Y: rows in 4 groups, each row roughly a mix of its group's directions
Y (96 x 10)
[[  7  -9  10  -5   7 -28  -6   3  -5  19]
 [  8  -4  -1  -2   1  21   0  21  17 -14]
 [ -6  13 -10   8  -8  28   4  -5   6 -16]
 [ -9  -1 -13  -5   3  19  -7   2   4 -28]
 [ 12  -4  -9  10 -11  12  10 -17  20  -9]
 [  0  -8 -11  17  11  23   3  17   9   4]
 [ 10 -19   3  18 -23  -2  -1 -11   0  -9]
 [ 21  -1  -6  16  -4   5  13 -11  19   7]
 [ 18  -6  -3  -9   1 -20  11  10 -10  17]
 [  9   3   1 -25  -6 -19   2 -16 -11  -2]
 [ 21   5  -6  16 -10   3   8 -12  19   8]
 [ 17   9  22  -1   6   9   3   0  22   2]
 [ -4  14   8  -9  18   8  -7  22  -3  14]
 [-10 -26 -15 -13   5   9  -7   6 -12  -2]
 [-21  -5   6 -16  11  -6 -10  13 -17  -7]
 [ 30  -3  12  -8  -4  -3   8   3  14   9]
 [  6  -6  -8  -4   1  22  -3  19  14 -17]
 [ -9   5   6  -8 -21 -28   2  -6   5  -5]
 [-22  11   0   8   0 -18   2 -13 -17   6]
 [ -8  -7  -4  25  -4  -8 -13 -20  -1 -10]
 [  3  27  15  10  -4  -8  13   0  12  -5]
 [-16  -7   6 -16   9 -13 -11  13 -18  -2]
 [ -6   2 -20   7  11  -1  10 -27   8   4]
 [ 15 -18  -1   3 -24   0  14 -10   2  -8]
 [ 17   1  13  11   0 -12  -2 -11   7  24]
 [  7  23  -7   6  13  18   8  11 -12   4]
 [ -9  16  -2 -19  21   7   1  15   1  10]
 [ 31   4   8  -2  -9  -2   7   5  16   4]
 [ -6  -6 -27   2   6  12   7  16  13   7]
 [-12   1 -12 -14  11  28  -3  11   0   0]
 [-15  -6  -8  12  -6  -7 -13 -19  -2 -21]
 [-17  14  -9  -2  26   9  -9   2   1   9]
 [ 12  -9 -13  -9 -12   2  25 -15   6  -1]
 [ 17  13  22   2   5   5   4  -5  21   4]
 [  7 -17   1  20 -20  -5  -3 -15   0 -10]
 [  0   2 -13 -13  -6  20  16   4 -12 -17]
 [ 11  -1  -7 -11  -9 -14  25 -17   6  -1]
 [-11   9  -1  25  -7   5   4  22  11  -1]
 [ 16  -6  -6  16  -7   1   6 -15  25   0]
 [ -7  18  -8  -7  26  -1   5  -1   4  17]
 [ 10  -1   2  -2  14 -16   7  18 -12  21]
 [ 30  -2  11  -8  -2   6   4   1  18   2]
 [ 11   2  11  15  -5 -13  -9 -15  16  17]
 [-26   9   3  -1   8  15 -11  10  -8 -12]
 [  5 -15 -20   3  14  19   4  12   8   6]
 [  1  -2 -14  15  12  22   5  19   6   5]
 [  7  -8 -26  -6  12  14  10  12   5   6]
 [-16  19   1  -6  23  -1 -13  11  -2   6]
 [-17  -9 -11   1 -17 -16   2   6  20   0]
 [-19   8   1   8  -2 -22   5  -9 -17  10]
 [ 15  19  10  15  -4   0  13  17  -9  -5]
 [ 15   8  -5  21 -10   4   2 -10  22   8]
 [-25 -10 -17  -3   1   2  -1  10 -15 -11]
 [  6  15  10   9 -10 -13  16  21   9   5]
 [  9  -9  19   7 -14   6 -14  21  -7  -1]
 [ -9  -8  10 -16   9 -19  -9  10 -18   6]
 [  2  12 -22  -1  -5  -2  19  20   5   3]
 [-13   1   6   8   8  13 -26  17  -6  -2]
 [-16  -9   3 -19  10  -7  -4  12 -21  -7]
 [-26 -16 -11  -3   6   2  -3   9 -17   1]
 [-14 -21 -10 -14   4   1 -13 -16  10   4]
 [-11   1   2  27   1  14  -2  18  11   1]
 [-24  -7  -7  -7 -14 -14  -7  -8  16   1]
 [ 19   6  -6  12 -12  13  11 -16  15   2]
 [ 11  15 -21  -6   5   5  18  15  -6   5]
 [-25   8   0   5  13  16  -7  14  -4 -10]
 [ 23  -9   4 -11   1  17   0  11  18  -5]
 [  6 -19  -2  -9   5  19  -2  22  10  -4]
 [-10   9   4  27  -6   6   2  20   9  -2]
 [ 20  -8  -3  12  -6   2  11 -17  20   3]
 [ 14   5  12  14 -15 -14  13  17   0  -8]
 [ 24  -2   8  16   8  12   9  15  -8  -3]
 [ -4   6   5  26 -10   0   5  22  10  -3]
 [ 16 -14  13  11 -25  -9   1  -2  -3  -8]
 [ 12  -1   2  -7   7 -20   5  14 -14  21]
 [ -1 -16 -13  -9   3  21  -6  15   5 -16]
 [ 22  -3   1  -8   2  20  -6  -3  18 -13]
 [ 14   2 -11  -1 -11  21  20 -11   3 -10]
 [ -3  -3  27   1  -2  -5 -16 -20  -8  -4]
 [  5 -16  -3  16 -18  -7   1 -20   1 -13]
 [-13 -24 -14 -10   6  12  -9   8 -11  -2]
 [  6  24  17   6  -4 -10  15   1  13  -3]
 [  3   4  -1  14   0 -26   5 -23   3   1]
 [ 19   2   0   9 -15 -16  -4 -13  15  13]
 [ 10  18   5  14 -14  -8 -12  -9  11  17]
 [-19 -12 -20   1  -4  -7  -5   3 -22  -1]
 [  5 -17   5  23 -18  -2 -10  -9  -2 -10]
 [ 11 -16 -20  -7  17  17   4   4   2   6]
 [-13  -3  -9 -17   6   7   7  16 -18 -15]
 [ -9  18   4  10  -6 -24   8 -11 -10   7]
 [  3  22  12   5  -9 -16  18   7   8  -5]
 [-17  -6   5 -20   9  -3  -5  11 -21  -9]
 [-29   2 -11   6  -1 -10   1   1 -19  -4]
 [ -2  13  -3   5  -1  16   1  13  16 -25]
 [ 15  -7   4  -6  -4  23   8  18   0  15]
 [ -4   5 -21  -9   9   1  18 -21   8   2]]
the one row of each list that fits no group (the others fit one group, some only roughly)
    j_460: [ -8 -12 -20   5  13   7   1  21  -7  13]
    j_46: [-14  -1   3  24 -14  -3   0  15  17  -4]
    j_615: [ 17  -7   7  -2  -8 -12  11  18   4  21]
    j_695: [  1  15  -1   6 -16 -25  17   6  -4  -1]
    j_839: [25  3  1 -1 -5 13  0 18 18 -6]
    j_597: [ -2   2 -12   1  -5  24  16  -9   4 -19]
    j_210: [ 13   2  12 -17  -7 -18   3 -17 -13  -7]
    j_637: [-13  21  -4 -11  24 -13   0   0   1   4]
    j_295: [ 4 17  0 22 -4  1 13 22 -1 -2]
    j_631: [17 -9 12  0 -1 -3 10 23 10 16]
  j_460
    j_100: [-12 -11  -7 -13   3  18   5  -3  -1 -25]
    j_376: [-10  21  -4 -16  21 -14   4   3   2   6]
    j_141: [-10  22  -3 -13  23 -11   1   2   1   7]
    j_396: [-27  -7  -8   3   7  -4  -8  -8 -20   9]
    j_162: [-17   2 -12  15   5  19  -4  13  14   8]
    j_304: [  6   7   0 -14  18  15 -10 -16 -16   7]
    j_289: [  1 -25  -5 -11   9  21  -9  11   2   1]
    j_450: [-17   5  -5   6 -10 -23  13   8 -15   1]
    j_866: [  2  -1 -17 -11   4   8   4  30   7   2]
    j_372: [-18   1 -14  16   5  17  -3  13  14   5]
    j_401: [-23  -7  -5 -12   9   1  -5  14  -8 -20]
    j_992: [  4   0   9   2   6 -24 -11   8  -1  25]
    j_53: [ 17  -2  11 -19  -3 -20   1 -12 -11  -6]
    j_793: [-22   1  -1  20 -10   1  -3  14  18   0]
  j_866
    j_170: [ -9  20  -6 -16  17 -17   9  -6   2   4]
    j_747: [  9   3  10   8   4 -21  -8   5   1  26]
    j_765: [-10  -2   4   1   4  22 -18  23  -5  -1]
    j_882: [ 11   3  13  15 -12  -5 -12   6  15  20]
    j_935: [ 0 15 -3 22  3 15  8 22  3  1]
    j_519: [-14   1  -1 -18   4  15   6   8 -22 -14]
    j_388: [ -3 -20 -14 -14   8  20 -12   3  -4  -7]
    j_671: [  7  11   3  -4   2  18  -1  -3  18 -25]
    j_453: [  1  18   1   8 -14 -26  14   6   0   2]
    j_171: [ -2 -10   4   7  -9   5  -4 -23  21 -15]
    j_301: [  8   3   1  -6   4  22  -4   1  18 -23]
    j_341: [ -4  -2  16  -4  11 -22 -12   7 -11  17]
    j_947: [  0  16   2   8 -13 -27  14  -5  -5   3]
    j_968: [  1  23  13  12   1 -12   1 -21   2   6]
  j_882
    j_825: [ 14 -13   7  -3   2   1   6  27   7  16]
    j_887: [  9 -16   9   5 -25   8  -2 -11   7 -15]
    j_3: [-12   9 -20  -9  16  21  -2  -3  -4   9]
    j_19: [ 13 -21   3  10 -22  15   1   7   0  -3]
    j_796: [  9 -16   8  -7  -1  -3   7  28   5  14]
    j_701: [-15  -1 -17   9   9  18  -1  14  13  10]
    j_932: [ -9  -6  -8 -15  -1  17  11   4 -14 -21]
    j_706: [ -8  13  -6  -6  20  20  -8 -11 -11   8]
    j_242: [-18 -19 -17  -1   1  -2  -8   5 -20   6]
    j_506: [ -7   1  19  -5  11 -15 -13   8 -15  16]
    j_730: [  5   4   8 -12 -18 -27   4 -11  -7  -5]
    j_447: [-20  -2   0 -17   7   7  -7   9 -18 -16]
    j_768: [ -5   0   4 -22 -10 -21  -5 -19  -3  -1]
    j_790: [ -9   1 -21  -6  -1  -8  10 -24   5 -14]
  j_887
    j_500: [  8  18  -2  -4   9   7  15  -9  23 -11]
    j_892: [ 7 13 -3 24  4 14  8 -3 15 11]
    j_383: [-13   1   7 -14 -15 -18 -10 -21   1  -2]
    j_308: [ -6  -3 -12   0  -9  15   8 -10  10 -27]
    j_359: [27 -2 -1  8 -3 -6 15 -7  7 18]
    j_533: [  0 -25  -5 -11   9  19  -7  13   5   2]
    j_748: [-12  -6 -13  -9  -2  29  -6   8   1 -10]
    j_944: [ 15   0  -4 -22  17   8   2 -11 -17   4]
    j_738: [ -9  22  -7 -12  18 -14   8 -10   5   6]
    j_955: [  1 -18 -18 -11   7  18 -16  -7  -3  -6]
    j_448: [ -8 -27   2  -9   3  -2 -15 -18   7   0]
    j_498: [ 19 -10   2 -16  -9 -21  10  -3  -7  -8]
  j_500
    j_11: [ 11  -8  -3 -18  -2 -22   6   9 -17  11]
    j_480: [ 16   2   2 -21  13   0  12 -14  -9  14]
    j_5: [ 18  -2  11  -2  -8 -19  13   8   1  20]
    j_315: [ 10 -15   5  -6 -25 -10  10  -5  -1 -16]
    j_213: [  4  -5  -4 -19  -1  25   9  19  -1   4]
    j_395: [ 12   9   7  15  -5 -16  -8  -2   7  25]
    j_833: [ 18   3   3   7   7 -12   3  10  -3  28]
    j_616: [ 21  -3  -1  14  -7  -8   4 -14  20  12]
    j_168: [  2  12 -10   6 -15 -27   4  -6 -13   4]
    j_957: [ 21  -1  17 -10   3   5   7   9  21   8]
    j_884: [ -6   4  -9  -4  -2  28  10   2  -3 -21]
    j_426: [  7  19  11   4   3  13   2  -4  21 -18]
  j_480
    j_657: [-15  21   2 -10  20 -17  -6   3  -1  -1]
    j_32: [ -9   1 -18  -7   2  -8  13 -25   5 -11]
    j_661: [ 9 -7  9 -9  9 22  1 17 18 -6]
    j_709: [ 19  -5  15 -10   6   9   7  11  21   5]
    j_325: [  9   5  10   9   2 -21 -10   2   4  26]
    j_606: [ -2  -9 -12 -12  -1  18  18   0  -6 -21]
    j_603: [  1   6  13   6   6 -22 -14   6  -1  22]
    j_464: [ 18   1 -15 -10  -5   8  26   6  -8  -1]
    j_901: [ -6 -21   7 -14  -3 -11 -14 -21   4  -2]
    j_88: [  7  -7 -28   9  10  12  15   0   0   7]
  j_88
    j_577: [ 24  -4  -1   2   6 -10  13   3  -4  24]
    j_999: [ -9  -3  -8 -11  -4  21  13   3 -10 -22]
    j_503: [ 16 -14  -4  -6  -4  11   2  27  11  -1]
    j_77: [  9  11   6  20  -5 -14  -5 -19   8  13]
    j_266: [ 11 -13  -7   6 -13  -4  17 -24   5  -4]
    j_860: [  0 -14  -4  23 -12  -5  -6 -21   1 -10]
    j_493: [  4   7  17  -1   6   8 -10  27  -4  14]
    j_189: [-15  -9  11  -4 -14 -17 -12 -19   9  -2]
    j_209: [ 12 -21  -3   0 -23  17   8   1   0  -7]
    j_310: [ -4 -19   8 -17   0 -12 -12 -22   0  -2]
  j_77
    j_537: [  9  13   3   7 -16 -21  17  14   0   2]
    j_285: [  3  18   0   9 -14 -26  15   2  -3   2]
    j_673: [ -7 -14   3  11  -3 -22 -14 -19  -3  -5]
    j_501: [-15  21  -1 -10  22 -12  -6   5  -1   3]
    j_722: [  6  21  15  11  -8 -15  13   8   7  10]
    j_241: [  1 -14  10  23 -12  -3 -19  -3  -8  -9]
    j_277: [-10  14  -2  -5  25   5  -7  15   0  15]
    j_159: [ 10 -17   1   8 -25  -6   6 -12   0 -14]
    j_144: [ 16  23  11   1   1   5   8  -6  17 -13]
    j_187: [-14 -27   3   0  -1  -2 -14 -15  11   1]
    j_212: [21  3 10 16 -9 -4 12 20 -2 -8]
  j_673
    j_353: [ 13   1  -5 -16   6 -16   9 -23 -12   3]
    j_45: [-27   5   3 -10   3   4 -13  11 -12 -13]
    j_76: [-13 -11  -4   4 -13  10 -17  -2  -4 -24]
    j_700: [  4  22   5  10  -9 -23   8 -12  -5   8]
    j_767: [ 11   6 -16   8  11  17  14  20  -2   4]
    j_612: [ 16  -7   3  -7   9  25 -12  -3  15  -6]
    j_75: [-21  -9 -16  -1  -6 -12   4  11 -20  -2]
    j_559: [ 13  23  18   3   2   1   3 -11  18  -1]
    j_194: [  3 -12  12  17 -19 -10 -14   0  -6 -14]
    j_893: [ -5 -19 -18 -12   6  17 -13   1  -6 -11]
  j_353
    j_922: [ 2 15 -9 19 -5 25  8 -2 11 -3]
    j_270: [-19   4  -8  21   3  17  -1  15   9   3]
    j_985: [  1  10 -11 -22   8   4  23  -1   6  11]
    j_499: [ 14 -11   9   0 -25 -13   5  -5 -14  -5]
    j_563: [11  1 16 -2  4 11 -5 25  0 18]
    j_602: [ -1  -2   2 -23 -10 -23  -2 -18  -3  -2]
    j_728: [ -8  14   2   2  24   8 -12  13  -1  16]
    j_643: [ -6 -13  -1 -18  11   6 -14 -24  -7   2]
    j_543: [ -6   0 -13  -5  -3  25  12   0  -4 -21]
    j_784: [-15  11  -2  16 -18 -12   3  16  13  -1]
  j_499
    j_261: [ -6 -16  -3  -6  15  21 -20  -7  -4   3]
    j_132: [ 8  1 -2 22  9 19  7 21  2  1]
    j_6: [ -6  -1  15  17  -1  -7 -28   6  -6  -6]
    j_377: [-19  -7  13  -5 -10 -13 -17 -19   5  -2]
    j_917: [  1 -10  12  25 -14  -5 -19   1  -2  -6]
    j_265: [ 16   7 -10   6  13  18  14  18  -6   5]
    j_562: [  3  20  -1   9 -16 -21  15   6   0  -5]
    j_925: [23 -5  8 -4  6 17 -7 -3 22  0]
    j_337: [ 15   1 -20  -1   5  10  19  19   0   3]
    j_837: [-15 -23 -15  -5   1  -1  -7   8 -17   8]
    j_122: [  6  18  10  20  -6 -19   7 -12   3  -4]
    j_311: [ -1  -4 -12  -7  -7  22  14  -4   1 -23]
    j_963: [27  5 -2  1 -5 -6 15  0 -5 21]
    j_101: [-24   7 -16   9  -3  -7  -4 -10 -16  -9]
  j_122
